In the rows, 128 means zero.
A single turn carries every row of the set below to another of its rows. Some are shown first; where does it send the rows asked next?
Z_580: [108 132 162 134 122 121 115 117 107 144 125 116 114 150 144 130 127 155
 141 162 175  82 135 150 129]
Z_447: [ 99 124 150 123 118 130 118 119  95 126 122 126 138 173 150 132 111 137
 146 155 170  81 131 117 103]
Z_163: [126 110 158 152 126 128 104  93 112 126 143 121 133 152 125 154 124 124
 111 161 158 116 149 135 127]
Z_399: [114 121 142 136 137 117 130 146 125 127  93 100 135 137 120 131 165 151
 169 100 164 119 137 152 124]
Z_669: [144 141 138 115 135 136 130 176 140 124 128 125 138 133 137 139 160 130
 131  99 130 120 138 131  88]
Z_572: [117 148 139 127 135 127 109 127  99 126 105 102 123 170 121 130 120 137
 143 172 144  83 137 157 136]
Z_23: [130 125 134 100 116 127 150 154 122 126 117 123 145 135 142 124 145 125
 130  92 133 130 138 126  85]
Z_383: [128 105 160 154 126 134  97 107 127 122 144 122 136 155 133 163 107 121
 122 153 162 104 150 123 110]
Z_190: [150 135 144 127 135 130 131 145  97 121 117 116 149 127 145 146 127 133
 148 179 169 157 147 153 145]
Z_823: [121 126 139 142 144 133 124 148 109 116 110 119 167 146 123 131 182 138
 154  97 149 118 135 132 116]
Z_756: [133 119 153 145 129 129  94 112 127 120 135 109 124 153 114 157 114 114
 112 164 140 104 156 146 131]
Z_67: [141 117 144 110 114 130 134 159 114 114 113 115 156 131 159 145  86 116
 156 161 170 138 152 132 117]
Z_222: [114 120 144 117 120 126 128 160 123 116 109 111 155 135 121 119 167 116
 138  91 133 105 145 134 118]
Z_331: [133 124 152 119 127 130 126 163 122 119 122 122 133 132 157 161 106 133
 167 172 189 143 146 127 115]
Z_858: [127 133 127 105 131 121 145 163 139 125  97 104 118 144 132 140 132 140
 158 106 143 131 135 139  86]
Z_715: [137 149 122 114 144 128 143 151 113 122 108 115 137 146 121 132 170 138
 136 113 128 146 131 144 104]
Z_356: [120 108 147 127 120 126 128 160 132 120 104 108 160 131 134 122 146 128
 153  81 149  99 145 137 110]
Z_920: [121 145 140 128 151 143 125 152 123 108 128 124 152 162 114  89 103 112
 145 147 125 147 144 129 108]
Z_666: [106 143 165 124 141 133 120 163 151 124 153 130 110 140 121  98 121 124
 142 152 145 139 144 127 109]
Z_218: [119 145 159 142 141 143  97 139 106 127 145 135 138 162 143 142 145 141
 133 162 158  73 133 127 117]
Z_912: [119 135 149 126 127 138 100 151 122 121 119 113 136 167 143 137  97 127
 147 153 149  57 142 132 109]
Z_597: [103 113 146 119 124 121 127 165 139 118 103 107 136 142 128 135 150 131
 168  91 159 103 142 126 100]
Z_792: [138 122 144 116 119 122 148 157 141 138 112 111 130 120 149 129 132 145
 143  92 151 124 139 147  92]
Z_602: [144 125 162 113 114 136 126 162 114 124 146 134 150 111 159 141 128 114
 126 163 165 135 153 131 132]
Z_664: [157 138 132 132 142 137 139 152 118 127 119 123 161 130 141 129 159 142
 131  96 134 134 135 146 102]
Z_815: [132 129 126 123 137 123 152 139 117 128  98 114 141 147 141 137 141 156
 159 102 159 147 128 138  87]
Z_381: [ 97 111 142 119 122 114 138 142 120 123  95 106 137 146 126 128 157 141
 167  97 164 121 136 132 109]
Z_839: [138 144 136 129 149 126 139 154 130 134 114 116 121 135 133 146 168 160
 152 112 156 141 128 147  99]
Z_859: [114 111 157 134 119 124 101 106 126 123 138 115 113 159 119 159 114 114
 117 166 153 109 152 128 119]
Z_661: [118 132 132 134 148 126 124 155 119 112  94 103 146 152 110 135 173 138
 167 106 145 119 136 142 119]
Z_115: [124 133 144 108 127 123 134 149 103 118 118 119 128 140 141 153 127 129
 155 185 177 160 143 132 129]
Z_501: [139 127 152  97 108 129 127 172 122 116 125 117 138 121 148 141 105 103
 136 168 153 132 158 137 131]
Z_985: [134 135 160 156 155 139 120 152 150 127 136 120 140 133 136  97  91 144
 161 138 158 136 143 148 112]
Z_759: [129 129 164 155 148 144 125 140 132 126 153 140 158 136 145  92 107 138
 147 133 159 141 140 125 103]
Z_561: [113 131 158 143 142 132 138 121 114 128 142 136 148 142 133  82 118 140
 142 143 159 161 136 133 114]
Z_32: [132 128 157 133 115 133 110 128 105 134 123 113 150 143 147 116 107 130
 122 146 144  64 145 156 134]
Z_210: [145 134 145 117 130 144 123 162  97 108 139 138 168 136 150 148 133 109
 134 170 157 146 147 118 123]
Z_922: [104 146 149 128 154 137 120 157 138 112 137 129 125 164 116 105 112 125
 159 157 144 148 137 115  97]
Z_542: [127 105 149 145 121 123 109  93 115 123 122 105 133 157 121 150  99 119
 120 160 152 113 154 144 128]
Z_444: [129 150 163 145 153 135 116 157 150 129 143 119 120 129 120  95 119 138
 143 151 144 139 146 154 127]
Z_96: [136 115 150 158 138 132  93 109 130 119 128 107 131 160 122 167 100 125
 133 161 155 104 151 140 120]
Z_90: [107 138 154 115 115 131 113 125  91 128 135 128 136 160 134 119 142 120
 112 161 140  79 138 134 130]
Z_456: [112 130 149 125 132 128 140 130 118 121 126 121 145 146 123  75  96 121
 140 143 139 155 145 139 116]
Z_53: [156 145 141 128 145 142 114 172 111 110 128 121 154 134 140 156 130 120
 146 179 156 142 148 140 135]
Z_237: [119 116 147 147 135 133  99 104 115 113 136 120 132 173 118 166 117 117
 126 167 153 115 146 119 112]
Z_908: [133 111 145 145 128 135  99 106 117 111 129 113 147 166 121 157  98 107
 119 157 141 105 155 129 117]
Z_591: [132 140 139 150 145 143 107 120  87 122 116 119 164 174 140 133 119 142
 144 157 154  82 133 142 123]
Z_28: [119 126 151 132 134 130 119 161 126 121 122 120 149 132 123 129 187 131
 141  96 144 107 141 135 121]

Z_823 moves to Z_661
Z_572 moves to Z_580
Z_920 moves to Z_444
Now these:
Z_715 moves to Z_839
Z_115 moves to Z_331
Z_859 moves to Z_383

